In the data rows, 128 means zero.
Some points, one per row:
[128 114 121 108 135 121 128 142 128 135 135 141 148 141 101 121 121 148 134 142 135 128 135 114 141 121 135 128 121 128 134 134 135 135 128 115 148 121 135 141 128 128 108 148 142 148 142]
[135  54 135 115 135 121 128 128 135 148 148 134 148 155 114 128 115 135 141 135 115 114 135 121 141 115 135 128 141 141 121 141 142 142 135 115 155 114 121 141 114 154 108 141 149 135 135]
[ 81  94 121 128 135 101 128 135 128 148 148 121 148  81 128 128 121  34 148 135  74 114 122 141 134 128  74 128  47  81 114 168 101 115 135 155  94 135 135 114 128 134 135  88  95  54 142]
[121 148 121 122 135 135 122 142 135  94 142 141 101 121 141 101 108 128 148 101 115 121 142 101 141  88 135 121 141 121 108  94 135 148 135 115 135 108 115 114 121 128 108 141 115 135 135]
[135 155 128 108 135 128 122 142 135 121 142 141 108 141 141 108 115 121 148 115 128 121 135 108 128 101 135 121 134 148 108 121 128 142 135 115 115 108 115 128 121 148 101 141 135 128 135]
[  7 202 115 236 135 121  27  41  87 255   0  74 162 155 121 135 202 115  81 255 135 168 102 148 107 216   0 255 101   0 161 148  67  68   7 155  54 195 222 141 148 161 249 115  21   0 135]
[128  94 115 115 141 121 122 142 135 114 121 134 155 121 155 128 128 155 114 128 121 128 122 128 134 135 142 115 121 148 134 121 108 148 135 142 128 128 128 148 121 134 135 128 149 141 142]
[121  94 128 122 135 114 122 135 141 121 142 134 148 148 135 135 108  88 148 115 128 114 149 121 134 101 128 155 107 135  81 128 155 148 121 115 155 108  67 161 101 148 128 135  61 128 128]
[128 114 121 115 141 135 122 142 135 128 128 128 155 121 128 135 128 155 121 108 128 128 129 128 128 135 135 121 121 128 134 121 121 135 142 142 148 128 121 154 121 141 128 135 155 135 135]
[155 128 128 128 128 121 128 101 135 121 142 141  81 141 108 128 121 148 101 121 141 114 135 101 134 128 128 128 168 155 101 128 216 142 128 115 155 108 135 188 114 154 115 148 169 162 101]
[121 128 121 115 135 128 122 135 135 114 121 128 148 107 108 121 128 155 108 101 108 128 115 128 128 135 128 121 128 128 148 114  81 142 135 148 108 135 189 141 141 128 135 108 175 135 142]
[135  88 135 162 135 128 128 128 135 128 155 121 148 155 101 135 121  95 148 115  81 121 135 128 134 128 101 128 114 101 134 134 142  95 135 135  94 128 115 148 114  74 115 121 128 135 135]
[255 101 255 255   0 255 255   0   0 202   0   0   0   0 162 255 255 155   0 216 182 255   0 255   0 255 135   0 148 202 255 255   0   0 255 255 155 255 135 101 255   6 255   0 229   0   0]
[128 175 121 122 141 121 128 142 135 101 142 134 115 134 121 115 121 115 141 115 155 128 142 108 134  88 128 135 107 115  94 108 148 135 135 108 155 108 101 154 114 128  95 141 108 135 142]
[121 182 121 115 135 114 122 135 135 141 128 141 115 141  81 101 128 148 121 115  81 121 129 114 134 135 122 121 141 141 141 128 108 135  88 128  81 128 155 128 121 114 135 121 149 135 142]
[128 108 121 142 135 128 115 122 135 121 101 121 168 155 162 128 128  88 134 142 148 121 135 148 128 142 128 189 134 135 114 141 128 142 135 121 128 128 121 128 121 161 148 135  74 128 121]
Here are 19 more points, each followed by its number:
[ 81 108 108 108 135 114 101 108 135 255 135 148  74 148   0  67 128 175 121 121   0 121 122 114 134 135   7 121 175  54 202 134  54 128   0 162  14 128 255  47 148  87 142  94 189 121 202] 0
[128 148 121 108 135 128 128 142 135 128 142 134 148 148 128 128 128 155 134 148 155 128 135 135 134 142 135 121 107 141 141 114 121 128 121 115 148 128 141  74 135 101 135 135 122 141 135] 1
[141 121 128 108 135 135 128 135 128 135 155 141 135 155 121 135 121  95 155 121 155 121 135 121 128 108 135 135 141 135  87 141 162 135 128 115 148 114  67 154 114 148 101 135  88 141 121] 2
[128 121 121 122 135 128 122 135 135 121 135 134 135 114 141 128 121 128 128 121 155 121 129 141 134 135 135 121 128 141 141 121 128 148 128 115 148 128 141 114 128 134 135 128 122 141 135] 3
[121 121 128 122 135 128 128 135 135 141 142 128 155 148 128 135 121 115 148 121 121 121 135 135 134 142 135 121 107 141 141 141 121 101 128 142 121 128 121 114 121 148 128 121 128 128 135] 4
[ 67 148 128 108 148 128 115 142 128 135 142 114 142 121 195 135 128 162 148 142 108 121 142 114 134 128 122 128   0  88 141 121  88  47 121 216  67 135 141 141 121  33 128 128 101 141 135] 5
[135  61 128 115 135 121 128 135 135 128 148 134 142 155 135 128 115 101 155 128 141 114 142 121 134 101 128 135 128 135  94 134 155 142 121 108 162 108  74 161 108 141 108 141 101 128 135] 6
[141 135 128 115 121 121 135 128 135 135 121 141  94 128  54 135 121 121 114 108 135 114 122 128 134 135 135 141 175 141 114 141 135 142 148 121 142 121 141 128 141 168 135 141 155 141 115] 7
[135 128 115 169 108  94 122 135 135  94 121 128  81 128 114 121 135  81 114 115 155 121 109 148 121 128 128 121 155 135 114 114 121 148 142 108 148 128 115 107 128 161 148 121 135 128 142] 8
[141 128 121 115 141 128 122 135 135 114 108 141 142 134 168 128 121 155 121 121 162 121 142 101 128 128 135 121 161 141 141 121 135 148 135 115 135 114 148 148 121 134 128 135 155 135 108] 9
[135 182 121 122 135 128 122 142 135 114 142 141 115 148 141 108 121 128 141 115 135 121 135 114 134 108 135 128 128 135 121 121 128 135 135 115 115 108 135 121 121 141 108 141 149 148 135] 10
[135 195 128 108 135 128 128 135 135 128 142 141 128 141 128 115 121 142 134 115 115 128 135 114 128 121 135 121 148 135 141 134 135 142 135 115 115 114 128 134 128 148 115 135 162 141 135] 11
[135 141 121 122 114 128 122 101 135 121 135 141  88 155 121 115 121 148 108 121 148 128 129 135 134 135 182 115 155 135 121 121 155 142 121 121 148 128 115 141 121 134 128 141 149 148 121] 12
[114 135 121 122 135 128 128 135 135 121 148 148  88 134 121  88 115 155 148 128  74 128 135 101 148 108 135 128 155  94 148 108 135 142 101 115 101 114 135  60 128 121 121 141 155 148 155] 13
[128 135 115 108 141 121 122 149 135 121 128 141 128 141 162 115 121 135 134 115 141 128 142 114 134 115 135 121 121 135 121 128 115 135 128 121 128 108 148 154 121 128 121 135 149 135 142] 14
[135 162 115 128 135 108 122 135 135 114 135 134 142 114 141 128 128 148 128 121 148 128 142 121 134 128 135 128 141 135 128 121 135 142 142 108 101 128 141 141 114 128 121 135 142 148 142] 15
[121 128 128 155 135 108 128 135 135 128 148 121 142 134 108 135 121 108 134 121 115 121 129 135 134 128 135 121 121 135 141 128 135 108 128 135 115 135 121 134 121 141 121 135 122 141 135] 16
[135 135 121 122 135 128 128 135 135 121 128 141 135 134 135 135 121 155 128 135 148 121 135 121 134 128 135 121 141 141 141  94 135 148 135 108 148 128 128  74 135  87 128 135 149 128 121] 17
[128 135 121 115 135 121 122 142 135 128 128 141 148 128 121 121 121 155 128 121 121 121 135 121 134 135 142 128 128 135 141 128 128 135 142 121 128 121 141 134 121 141 128 141 149 141 135] 18
Which three of these numbered points are nearest to each point below, looking only along the 8 directions in which the first points spread most? Their numbers follow each, nearest first.
[114 135 115 128 141 141 122 142 135 114 135 141 148 114 168 128 121 169 128 135 148 128 142  87 134 128 135 135  67 135 141  81 128 148 128 121 101 128 135 154 128  13 128 148 135 141 115] > 1 17 15
[135 114 121 115 128 121 128 142 128 114 148 134  94 121 114 135 121 128 114 135 141 121 129 128 134 121 128 121 161 128 108 128 142 142 121 108 168 128 135 154 128 134 121 141 149 128 128] > 7 12 9
[ 81 108 121 148 135 128 122 142 135 121 142 108 148 134 128 135 121  95 148 121  88 121 135 135 134 128 108 121  33  74 141 121  67   7 121 182 108 135 128  27 121  53 128 101  68 108 142] > 5 4 16
[ 88 121 121 115 135 121 128 142 128 141 135 114 155 128 141 128 121  81 155 135  94 121 135 141 134 135 122 121  67  74 141 141  81  21 128 175  88 135 135  67 128  80 135  94  74 121 142] > 5 4 16
[108 128 115 128 135 128 115 135 135 128 155 148  74 128  88  81 121 162 141 115  54 121 135 101 148 115 115 128 161  81 141 101 135 135  81 108  81 121 141  74 121 107 135 135 149 148 169] > 13 11 10
[128 189 115 122 128 121 122 149 135 101 121 141 108 121 135 121 128 115 121 101 155 128 129 128 134 135 135 128 141 121 114 114 121 142 135 115 135 121 135 141 128 134 121 135 155 141 135] > 10 15 11
[135 135 128 122 135 128 128 135 135 128 142 128 148 148 114 135 121 135 141 121 128 114 135 135 134 135 128 128 121 128 141 134 135 122 135 108 148 128 115 107 128 107 121 128 128 135 135] > 16 4 1
[141 114 128 115 128 121 128 128 135 128 135 141 121 128 148 135 121 155 114 128 155 121 135 121 128 128 135 121 168 141 141 128 148 135 128 115 155 128 135 154 121 141 135 135 149 135 128] > 9 12 7
[155 168 209 169  54 188 216 122  74 135  20  74 148  20 242 182 135 135 128 115 148 141  88 141  74 128 162  81 155 168 134 128 135 142 189 121 155 155 121 141 175 141 121 101 135 135  34] > 8 3 17
[135 148 121 122 121 108 128  61 135  34 148 134  54 134 101 108 128 255  74 142 148 148 135 128 134 108 223 128 148 182 141  13 175 128  67 108 175 135 148 154 121 128 135 182 135 141 128] > 12 9 11
